A: 3 groups of rows, each row roughly a mix of its group's hidden directions
A (86 x 12)
[[  3  -8  12  -2   3 -21   0 -15  21  -6 -35   3]
 [ -5  26 -19   2  -3  18 -15   1  12 -18   9 -20]
 [  2 -24  26   1  -7 -16   5   3 -14  15 -12  21]
 [ 14 -12 -11   2   1   2   1  15  17 -33   5  22]
 [ -1   2  -4 -11 -26  21  -8  28   3 -18   0 -12]
 [ 20 -18  -5  17   7  11  -7  17   9 -26   7  14]
 [ -3 -10 -11  -1 -13  17  -7   2  16 -26  17 -24]
 [  1 -27  13  -9  -7 -20   4  -3 -11  14 -25  14]
 [ 19   7   1   5  37 -20  -2  -7  -4   0  15   9]
 [  5  -5  18   2  -6 -17 -10 -25  10  10 -31   3]
 [ 11  -2  14 -18  14 -12   1   8  17 -11 -33   4]
 [  6  -1  -8 -20 -19  20  -1   8 -13 -28   5  16]
 [-16  16   8  -6  -1  24  14  -3 -12  32  -4   1]
 [  8   3  -6 -17  -4  14  10  27 -11 -24  17  13]
 [  5  -7  24  -2  -3  -9  -7 -24   3   6 -31  14]
 [ -7   6  15 -10   1 -15   6 -23 -14  27  -5 -21]
 [ -4  -1   6   9  10 -32  -6 -24  15  13 -11 -14]
 [-26   0 -11 -16 -24  24   0  -6 -12 -11  -2   7]
 [ -3  19 -17   1  -2  19  -8   5  18 -19  16 -23]
 [  9   2 -19  21   5  -8  -3   7   2 -12  36 -10]
 [-13  20  17  -5   6  11   0 -23 -16  26  -7  -8]
 [ 23   1  14  15  29 -17   1  -3  -3  22   5   4]
 [  9   2   2  -2   2 -12  -2  -3 -18  23 -30  24]
 [ -5 -29   0   0 -23   9 -14   0   6 -24  10 -15]
 [  6  -8  -2  -5   2 -14  -2 -10 -21  19 -30  22]
 [-15  10   6  -9 -15   4  -4 -21 -19  27 -10 -17]
 [ -1  -2   3  -7 -26  26  -2  29   2 -16  -1  -6]
 [-11   6  11  -6 -11  10   0 -23 -19  30 -11 -13]
 [ -6  -5   7  10   7 -20   6 -18  12  33 -12 -14]
 [ -7   1 -25  15  -1   5   4   3  -5 -11  38  -5]
 [  9   3 -18  10  11  -2   4  24   5 -16  30 -11]
 [  8   7   7   0  17 -27  -7 -24   0  25 -12  -3]
 [-20  -6 -10  -4 -33  24   5  13   2 -12  -1  -7]
 [ 17  -2   6  21  27 -24   2 -15   3  12   8   6]
 [ -2   2 -15  15  -2  14   1   6 -15  -7  40   3]
 [ 20   0  14  14  20 -27  -5 -13   6  19  -8  -1]
 [  5  27 -25  -5  13  13   5   2  18  -8   5 -20]
 [ 17 -19 -10   5  -6  12   0  30  -2 -22  13   8]
 [ -5 -15  15   0 -11 -16 -12  -5 -22  13 -22  21]
 [-10   9  15  -3   1  -6  -4 -33 -10  25 -12 -15]
 [  7  -1 -10 -15 -14  17   1  23 -13 -27  14  10]
 [ -2   0 -20   2  13   2  17  30   9 -13  21 -13]
 [ 13  -8  -6  16  13   7  -5  19  17 -28   7  18]
 [ -4 -29   7  -2   4  -1  21  -2  12 -13  27 -13]
 [ -8   0  12   8  10  -7   8 -22   8  36 -14  -9]
 [  5   1  25  -4 -25  15 -20 -10 -13  12 -15   9]
 [ -6  -7   0  17  10 -28   3  -3  19  26  -6 -16]
 [-17 -20  -1  -5  -7   1   4  -5  14 -22  22 -25]
 [ 13 -12 -14   0  -4   7   3  20  13 -31   6  21]
 [ 11  -9 -13  12   6  -8  -8  28  12 -28  13   5]
 [ -3   1 -11 -18 -24  29   6  16 -16  -6   4  10]
 [-10   1   3   0  -7  11   1   7  23 -21  25 -27]
 [-10 -10  22  -2  -1 -24   2  -4 -17  19 -17  18]
 [ 13  -9 -11   2   5  -1   4  29  11 -28  14  14]
 [  4   8  14  -4  17 -18  21   3  -5  27 -13  17]
 [ 12 -12 -13  11   3   9  -1  25  15 -25   8  19]
 [  2   0 -25  -7 -12  16 -14  -1  16 -22   0 -24]
 [  2 -15  23   1   0 -19   7   2 -15  21 -14  23]
 [-22 -10   2  -4 -29  28  12   8   1  -5 -11   4]
 [ -2 -13  22  -5  -4  -3  19  18  25  -6  16 -17]
 [ 11 -10  23   4  -3 -14  -3 -10  19   1 -34   3]
 [ 23   4   1  20  22 -20  -9 -10  -4   6  23   1]
 [-11  -4 -11  24  -9   7   1 -22 -14   6  30   7]
 [  4   8  -3 -16  -6  20   5  24 -20 -21  17   8]
 [-17  12   5 -17 -15  -2   4 -18 -18  26  -8 -15]
 [ -6  -8   4   3   0  10   9   5  18 -20  32 -21]
 [ 14  17 -18  -5  21  10  22   5  21  -2  10 -13]
 [ 17   4  -2  12  32 -18  -2 -13  -6  -2  22  11]
 [-10   8  13  -5  -4  -3  -2 -21 -20  29  -6 -21]
 [ -6 -11   5  17   4  -4   6  -9   8  40 -12 -12]
 [  1   0  10  16   3 -13   0 -22  -6  39  -2  -2]
 [ 14  11 -24  -1   8  21   6   4  19 -15  14 -18]
 [-17  -1 -30  -1  15  -5  16  -5   3 -22  18   3]
 [ 17 -19  -8   9   2  14   8  30   7 -17  11  16]
 [ 21   2   7  10  34 -25   4   1   7  13   2  -3]
 [ -8  -2 -24   9  16   0  20  18   5  -9  27  -7]
 [ 12   9   3   0  16 -12  13  -2 -14  26 -18  25]
 [-12  -2  -3 -18 -20  23   7  28   5 -14 -11  -7]
 [ -3  -7  -7   1 -17  18 -14   5  16 -26  15 -23]
 [ -2   2   3  18  18 -29 -13 -17  22   0  -9  -8]
 [  6  19 -27   3  -2  24 -15  -1   7 -17   8 -14]
 [ -2  -8  -9  12 -21  16 -32  -6 -14 -17   5   4]
 [ 10   4  -1  15  21 -23  -7 -29  -7  10  14   7]
 [ 17 -15 -10   4   2  -1   0  20  13 -33  10  16]
 [ -6  -5  -7   5 -14  18 -14   2  12 -27  22 -20]
 [ 17 -20 -11   9  -2  12   3  23  11 -22   6  18]]

one row of each group, then the others: which group is each in?
[  2  18 -16   1  -2  20  -5   7  21 -18  15 -23]
E
[  9  -3 -10 -17 -14  10   2  24 -14 -27  15   7]
H
[ -1   2 -22  14  12   2   7   8  -5 -10  39  -2]
D

[ 12  14  -4   4  -9   2 -21   2 -17  13 -28  21]
E
[-16  18   7 -14 -13  14  -2 -12 -27  20  -3 -13]
H
[-14   4   5 -11 -15   5   6 -22 -10  32 -15 -10]
H
[  4   6 -12   4  36 -15   6 -12  -9   1  23   9]
D
[-13 -19 -13   4  10   4   6 -22 -10 -17  29  -6]
E
[-21  -6 -12   5   3   3  29  14   7  24   1 -16]
D
[ 24   3   8  17  23 -24  -4  -2   5  18   7  -7]
D
[-11   1   9  17  11  -9   1 -12   8  37 -10 -15]
H
[ 12   1  -7  17  15   2  11  28   0   7  29 -10]
D
